In the rows, zero is written as 128.
Each path is a new rotation, seen through one point. The rows after it are directions, each followed by how far the rotation turns it, in degrees each step (0 if it stays put).
Each turn is a multiple of 5 degrees from 10 to 175, or 0.
Each row of a path follows its step; steps can be skipped.
path 1
step 0: [133 117 136 124 126 126 132 130 118 120 118 135 134 142 125 141 123 136
 123 128 148 136 129 129 126 126 132 120 116 137 119 123 131 120 129 140
 124 137]
step 1: [110 132 129 138 138 124 139 135 127 116 136 129 121 120 135 137 117 126
 124 121 130 118 134 124 119 123 141 118 135 130 128 135 130 113 128 131
 128 125]
step 2: [120 123 127 122 127 131 121 135 141 119 132 118 128 126 119 128 115 110
 131 122 126 139 132 137 127 121 129 120 130 126 122 119 127 143 113 137
 135 121]
step 4: [132 136 119 130 119 127 127 138 121 126 124 130 140 120 117 138 128 133
 132 137 119 132 128 121 132 133 116 149 137 121 142 132 128 129 124 138
 122 117]
step 5: [130 134 125 125 126 119 123 115 108 131 124 134 116 135 128 129 131 131
 123 109 137 140 141 121 136 140 124 135 124 129 131 131 123 135 132 129
 135 128]
step 6: [124 116 133 125 122 133 119 127 130 113 123 147 124 120 130 130 135 130
 120 119 136 116 128 130 119 139 119 131 142 135 125 130 137 117 129 121
 129 131]
step 7: [134 103 126 128 134 116 129 134 121 133 124 132 123 134 124 122 122 113
 124 134 136 137 123 130 111 127 139 124 134 133 123 127 125 124 132 137
 120 123]
step 8: [118 128 119 128 130 138 140 140 131 127 144 129 123 120 135 138 126 123
 119 133 126 134 128 128 121 123 128 118 124 128 113 145 132 141 140 124
 128 130]
step 9: [113 125 139 127 135 136 112 143 131 123 122 106 128 127 121 135 140 125
 125 132 123 132 128 129 133 123 130 133 121 126 131 131 121 137 120 133
 118 126]
step 10: [124 134 126 136 133 126 128 133 129 132 131 123 121 117 131 111 124 113
 133 126 116 131 136 116 138 140 119 137 118 127 142 122 122 127 136 117
 127 133]
Directions:
[126 133 125 125 128 129 134 131 131 124 131 132 129 126 129 127 130 127
 127 127 127 123 127 124 124 128 122 128 131 129 129 126 129 130 129 126
 127 132]  160
[129 133 127 124 126 124 126 125 133 133 125 128 131 129 125 131 127 128
 124 127 127 129 129 129 129 133 126 130 128 129 135 129 128 126 132 126
 128 129]  55
[126 131 127 129 126 131 124 131 128 128 122 128 126 125 128 128 128 135
 124 126 132 125 122 127 130 125 128 124 128 127 127 131 131 126 128 125
 126 130]  135
[124 123 130 127 126 124 131 127 127 128 126 132 131 129 134 132 127 128
 126 128 129 128 129 131 126 130 132 123 130 122 128 125 129 131 129 125
 124 129]  55
[126 128 124 131 131 125 126 129 132 128 127 123 129 126 128 132 127 126
 128 130 129 124 130 131 127 125 128 126 124 133 125 124 131 131 131 127
 126 123]  55
[131 126 124 126 129 124 129 128 124 128 133 128 131 124 124 130 125 130
 131 127 128 125 123 127 127 131 127 125 123 125 127 131 125 126 128 130
 124 130]  100
path 2
step 0: [126 130 138 122 118 124 129 115 121 127 124 122 117 120 132 136 117 144
 129 135 135 126 126 139 136 125 122 120 130 122 129 135 133 149 137 135
 115 136]
step 1: [119 122 137 136 132 116 121 125 123 129 134 111 121 133 118 122 128 134
 126 111 133 138 135 111 124 121 124 119 140 130 137 132 117 126 123 126
 132 135]
step 2: [129 119 142 131 135 126 139 123 127 124 133 118 116 125 142 130 119 124
 126 133 140 108 142 131 133 132 128 125 135 121 121 121 133 117 126 132
 112 125]
step 3: [117 134 118 143 131 128 123 119 118 126 130 132 132 125 127 136 119 117
 132 123 146 130 141 112 121 111 127 138 125 126 132 133 133 131 117 122
 132 124]
step 4: [131 127 138 128 134 132 125 133 139 143 127 130 132 130 126 126 120 129
 115 142 134 121 133 137 108 131 120 133 128 134 138 113 132 125 115 128
 113 124]
step 5: [129 133 126 126 130 130 123 116 126 140 120 137 119 132 127 126 135 119
 137 125 137 137 128 124 135 113 125 149 129 132 135 120 129 131 148 127
 122 113]
step 6: [127 120 139 136 120 125 121 144 133 133 119 131 140 133 132 114 140 139
 130 133 126 129 143 115 127 142 121 135 119 130 128 117 137 133 130 127
 128 128]
step 7: [136 124 123 114 127 134 123 111 127 121 104 137 128 127 134 127 136 134
 127 124 145 124 133 139 133 137 125 135 134 122 133 133 124 123 137 127
 137 130]
step 9: [134 130 129 134 127 142 125 116 136 128 114 131 135 121 122 133 114 132
 134 138 128 125 127 140 136 129 114 114 127 120 112 130 130 121 137 140
 126 127]
step 10: [129 130 118 133 132 133 121 135 120 124 130 134 127 122 116 138 134 134
 136 128 127 147 128 108 119 126 126 121 126 132 132 131 110 109 131 128
 122 134]
Directions:
[131 127 131 129 131 137 129 124 129 128 129 127 126 124 132 132 127 129
 125 125 127 128 128 131 128 129 125 131 128 124 128 131 128 132 133 126
 130 126]  160
[124 130 127 130 129 130 129 126 127 125 130 126 125 127 124 132 127 133
 128 127 125 125 132 126 131 129 127 125 132 132 127 133 127 125 124 128
 123 124]  40
path 3
step 0: [129 136 134 114 139 123 126 118 123 117 121 129 126 116 144 147 123 135
 136 127 121 122 125 128 145 129 119 124 132 126 139 136 127 145 131 131
 123 123]
step 1: [126 135 123 111 136 129 126 129 131 120 128 137 120 121 130 146 134 131
 139 111 129 131 115 130 117 121 106 127 119 127 132 131 129 141 130 125
 122 119]
step 2: [119 131 135 121 132 125 116 130 130 122 129 128 129 126 126 125 114 140
 120 111 132 125 123 127 118 115 115 130 122 134 134 143 123 144 127 126
 132 106]
step 4: [122 133 107 118 138 124 129 127 118 139 135 124 131 125 131 124 131 127
 132 111 135 131 133 149 131 118 121 127 124 145 134 129 136 137 132 136
 136 122]
step 5: [116 113 117 120 134 124 117 125 119 128 127 127 131 134 139 131 130 131
 117 123 124 135 137 136 133 126 132 114 125 144 143 130 125 151 130 133
 125 122]
step 6: [124 134 117 119 127 114 132 130 121 124 125 117 125 134 137 142 127 130
 123 124 110 133 131 122 140 129 115 131 129 137 141 125 135 147 125 138
 115 128]
step 7: [130 136 123 119 125 131 134 141 131 131 139 127 120 134 138 140 131 124
 123 129 119 145 122 132 119 124 102 123 129 139 132 136 130 141 135 135
 123 117]
step 8: [121 112 135 127 124 121 122 135 141 126 140 118 126 129 142 135 124 123
 115 119 122 127 127 128 123 126 112 135 131 133 136 140 128 134 131 138
 136 106]
step 9: [128 119 124 120 139 122 136 131 130 122 145 115 131 110 132 134 124 118
 124 123 133 124 128 116 138 120 112 136 135 145 135 136 124 125 131 138
 133 126]
step 10: [124 112 124 117 136 130 142 136 120 135 127 130 131 123 128 129 130 108
 129 111 136 134 122 126 132 120 119 121 127 144 135 130 139 133 134 131
 143 122]
Directions:
[130 128 127 123 128 129 130 128 124 134 126 129 127 129 134 125 130 130
 123 128 126 127 124 131 130 127 131 129 127 125 132 125 125 128 126 129
 127 132]  55
[124 125 129 129 125 126 126 128 131 127 122 126 125 127 132 127 124 130
 125 131 126 125 133 124 130 130 132 127 126 126 132 130 125 128 130 126
 131 124]  125
[132 126 129 122 126 127 130 126 129 127 130 128 129 125 129 129 128 123
 126 133 130 125 126 127 127 131 127 129 126 123 124 128 128 133 128 133
 125 123]  45
[129 129 124 132 128 127 129 124 126 131 134 128 127 130 129 126 127 124
 123 124 132 122 129 128 129 129 125 127 131 125 127 130 124 125 129 125
 129 127]  65
path 4
step 0: [135 128 119 138 139 128 121 117 134 124 147 134 116 135 133 121 137 135
 134 134 123 132 140 134 121 123 124 136 120 139 123 127 141 133 124 132
 138 132]
step 1: [133 118 109 124 122 131 132 129 127 110 127 125 123 130 125 119 129 134
 113 123 129 130 127 121 136 118 140 120 132 123 126 124 118 125 113 119
 136 118]
step 2: [129 120 141 131 140 134 120 141 133 134 120 125 131 137 129 113 133 122
 123 126 120 108 118 141 125 130 126 132 139 130 120 132 121 125 125 128
 140 136]
step 3: [141 135 119 133 129 132 124 138 121 128 143 133 138 123 125 126 120 125
 135 143 123 137 117 113 117 135 134 128 134 133 123 124 127 136 139 118
 137 134]
step 4: [138 124 129 124 122 130 132 128 127 114 125 127 136 135 121 127 122 136
 138 118 129 124 129 130 132 122 135 126 130 136 109 141 119 138 132 135
 106 120]
step 5: [127 133 128 133 120 120 129 132 127 134 119 120 142 129 145 130 126 148
 124 126 122 113 126 129 133 136 121 111 127 133 135 121 129 128 135 133
 130 142]
step 7: [117 119 134 116 118 135 139 134 109 127 127 126 128 115 132 128 113 131
 127 129 130 135 130 127 125 128 116 142 123 134 132 137 129 127 117 136
 116 133]
step 8: [132 136 137 138 118 122 113 131 132 135 128 119 121 128 122 120 134 130
 130 126 126 142 129 139 141 132 126 127 126 129 142 114 137 120 129 126
 109 132]
step 9: [113 128 115 119 126 115 128 118 136 138 136 121 127 123 129 134 133 125
 132 144 116 119 138 124 128 122 134 143 123 123 130 124 118 122 128 126
 124 116]
step 10: [116 132 128 131 137 124 138 112 123 115 122 130 111 134 108 128 127 128
 116 130 125 132 124 131 135 135 116 133 128 136 130 135 126 127 120 128
 134 137]
Directions:
[123 125 129 129 127 129 133 126 123 129 130 129 128 128 124 124 127 130
 126 123 129 127 129 128 132 124 128 130 129 123 127 128 126 134 131 125
 127 131]  125
[130 128 128 127 125 125 127 131 128 128 130 131 125 134 122 125 127 129
 123 131 124 128 133 129 128 132 131 131 129 125 127 130 126 126 129 130
 133 127]  40
[130 127 124 129 128 125 125 123 129 126 133 125 131 132 124 131 128 131
 131 128 127 124 134 129 126 127 128 125 127 129 132 127 128 130 129 127
 122 129]  80
path 5
step 0: [126 127 118 133 113 137 127 118 130 135 123 111 135 137 132 124 129 136
 124 119 134 146 134 119 135 126 127 135 114 140 116 134 127 132 121 133
 122 136]
step 1: [131 113 122 128 119 119 119 120 128 118 118 130 129 116 133 134 113 127
 130 126 129 119 140 133 124 127 149 114 133 124 124 116 129 136 137 121
 136 130]
step 2: [133 121 135 124 125 136 134 116 122 127 130 123 117 138 127 132 138 133
 125 125 122 140 131 136 139 129 130 140 132 137 122 132 128 124 140 145
 126 104]
step 3: [128 136 128 135 122 124 118 136 146 133 128 120 130 127 135 127 115 137
 124 119 132 126 127 126 117 130 143 118 112 138 116 138 137 115 136 124
 134 129]
step 4: [136 112 125 129 122 128 126 124 129 126 130 123 116 122 135 114 129 136
 133 136 122 120 123 125 141 118 130 130 134 134 118 118 105 140 137 138
 125 133]
step 5: [135 137 118 122 133 124 120 107 133 134 130 117 119 130 115 141 131 121
 113 127 123 124 132 143 127 121 137 126 115 136 126 127 137 125 129 121
 125 118]
step 6: [130 112 132 120 124 128 126 134 131 121 132 130 142 146 131 115 124 147
 129 127 131 119 116 134 125 143 136 129 126 140 117 126 131 130 134 127
 117 128]
step 7: [123 140 133 118 120 133 115 128 138 128 125 125 117 124 119 144 135 125
 133 131 107 127 127 120 124 120 131 123 128 140 125 123 120 135 144 136
 131 139]
step 8: [127 121 117 133 108 122 133 128 123 127 132 124 128 131 108 118 131 141
 117 125 130 125 120 132 128 111 137 128 126 129 127 133 126 121 120 119
 113 117]
step 10: [128 132 141 129 115 138 134 137 126 129 118 141 114 118 123 126 137 134
 119 129 123 133 115 144 126 124 131 124 135 141 127 113 135 132 136 120
 124 121]
Directions:
[130 132 126 128 126 128 135 123 124 129 131 129 127 126 128 129 125 132
 131 127 122 129 127 128 127 129 128 130 125 129 127 132 131 126 125 125
 127 128]  130
[129 131 126 129 129 130 128 129 127 132 126 125 126 129 126 131 130 124
 132 128 128 134 126 130 127 128 132 129 120 128 131 126 129 131 128 133
 129 130]  155
[133 128 125 128 128 127 132 130 135 127 127 129 133 130 131 130 122 128
 127 128 132 129 125 125 128 128 127 129 128 130 129 133 131 134 130 129
 126 130]  125
[129 127 131 127 133 129 131 123 126 125 123 130 126 132 125 130 125 129
 124 129 131 125 127 130 127 134 130 129 129 128 130 125 133 127 128 131
 130 125]  95
path 6
step 0: [129 134 130 120 132 135 132 137 141 137 139 126 132 136 135 134 135 139
 135 129 131 116 110 117 122 131 141 129 133 123 126 135 131 139 149 107
 124 126]
step 2: [136 134 127 133 132 116 141 129 141 136 135 137 141 136 118 124 145 123
 129 126 133 108 120 132 134 113 127 109 125 116 127 133 125 123 135 127
 128 137]
step 3: [127 130 131 119 132 121 124 113 142 131 136 129 140 114 148 136 133 124
 130 139 136 130 129 116 124 126 121 137 140 142 119 122 133 146 127 130
 125 133]
step 4: [147 116 119 136 133 126 131 128 141 119 143 120 125 114 127 129 124 140
 123 123 123 131 113 132 123 119 135 117 128 119 136 134 127 116 127 121
 132 149]
step 5: [118 142 139 133 128 111 135 138 125 119 131 127 139 120 133 127 142 123
 137 127 133 126 111 126 136 140 138 125 134 139 127 125 131 139 134 122
 107 130]
step 6: [131 121 135 125 134 135 110 126 144 128 154 125 129 129 122 132 141 117
 125 126 129 129 124 139 114 132 124 120 146 133 130 126 129 115 120 133
 137 131]
step 7: [142 145 127 135 136 124 138 124 130 126 132 136 125 127 128 129 125 120
 132 128 149 129 117 130 136 131 107 128 122 129 135 136 125 137 137 113
 119 146]
step 8: [121 134 144 122 127 130 118 124 135 129 131 128 130 127 139 129 132 137
 134 140 124 134 121 119 115 122 131 122 143 123 133 110 149 117 139 132
 121 144]
step 9: [130 128 129 143 135 123 121 116 148 126 125 113 130 125 118 132 129 132
 129 123 129 129 115 133 125 132 126 120 133 131 133 142 120 131 142 102
 130 119]
step 10: [143 129 142 128 145 125 131 130 124 141 140 137 140 117 125 115 141 115
 134 133 125 135 125 115 129 131 128 130 125 126 123 122 134 116 138 130
 110 127]
Directions:
[130 129 128 131 127 126 123 133 129 133 127 131 128 124 129 128 122 127
 128 129 131 132 128 127 130 127 128 128 133 128 125 123 129 129 126 130
 123 125]  160
[127 134 124 125 126 127 129 124 131 128 128 132 127 127 129 131 126 128
 129 130 129 128 132 126 127 124 120 124 127 126 129 126 127 130 128 131
 131 133]  80
[128 128 131 131 124 131 130 131 127 125 127 130 135 130 128 126 128 129
 125 130 128 127 129 129 130 129 126 125 122 126 126 126 128 127 131 130
 121 132]  130
[129 134 129 125 127 123 129 131 127 132 130 123 126 129 131 130 129 126
 130 130 127 123 128 124 130 128 127 131 124 125 128 131 128 125 126 127
 122 126]  145
path 7
step 0: [112 124 138 136 140 123 119 134 128 132 122 119 146 127 121 130 126 120
 132 114 135 140 129 136 141 127 123 141 128 131 121 127 133 132 133 140
 129 131]
step 1: [125 128 132 118 129 120 125 133 121 121 134 133 138 116 131 135 124 123
 128 127 129 124 102 136 126 126 130 118 132 125 122 120 114 133 113 133
 114 130]
step 2: [141 125 132 127 136 133 133 127 132 106 123 135 134 121 143 126 122 125
 140 135 118 138 136 133 112 132 128 126 133 132 139 129 131 129 133 134
 120 119]
step 3: [119 125 124 124 135 128 143 138 131 120 127 118 119 131 137 126 130 123
 122 131 123 136 126 113 119 116 119 122 109 125 133 123 122 121 127 119
 143 129]
step 4: [122 105 120 137 118 127 138 128 143 125 120 130 121 133 121 130 125 120
 138 118 136 118 130 126 137 139 133 137 129 129 134 117 130 123 126 125
 133 139]
step 5: [130 125 122 138 119 121 130 132 130 136 126 139 146 127 123 125 117 137
 119 119 122 139 117 131 142 126 138 128 122 128 136 143 126 128 115 128
 136 122]
step 6: [134 137 146 125 130 124 126 136 127 129 132 120 126 128 130 125 113 133
 133 116 113 133 129 128 125 124 128 152 136 131 122 128 122 130 120 130
 114 136]
step 7: [127 132 136 121 110 127 132 118 111 121 134 137 122 128 146 125 121 114
 127 144 119 123 132 134 132 126 121 122 123 130 127 126 118 124 122 121
 123 127]
step 8: [115 121 138 136 131 134 131 122 140 121 114 119 118 132 137 116 130 124
 128 141 132 131 141 126 127 125 131 127 136 140 124 132 135 130 124 138
 141 115]
step 9: [114 132 127 131 116 135 135 119 134 124 127 125 125 134 123 124 138 137
 118 120 138 129 106 120 120 126 133 126 132 127 125 123 121 136 122 112
 140 133]
Directions:
[131 126 126 132 127 125 130 130 130 131 131 129 128 128 123 128 126 128
 127 128 122 127 128 124 128 132 129 128 127 124 127 132 130 125 131 129
 131 135]  55
[126 130 128 128 131 128 130 130 124 130 126 121 129 129 125 126 129 126
 129 122 126 127 127 124 123 123 127 130 128 128 124 131 125 129 128 131
 132 125]  130
[129 126 125 127 131 122 129 124 126 128 133 129 127 126 127 129 126 132
 133 128 125 131 125 131 125 126 128 130 130 128 126 133 127 130 128 124
 123 126]  80
[128 129 129 128 124 126 130 124 127 126 125 131 130 127 124 131 130 124
 127 125 128 128 133 132 125 132 124 127 126 126 133 134 129 130 126 128
 128 124]  135
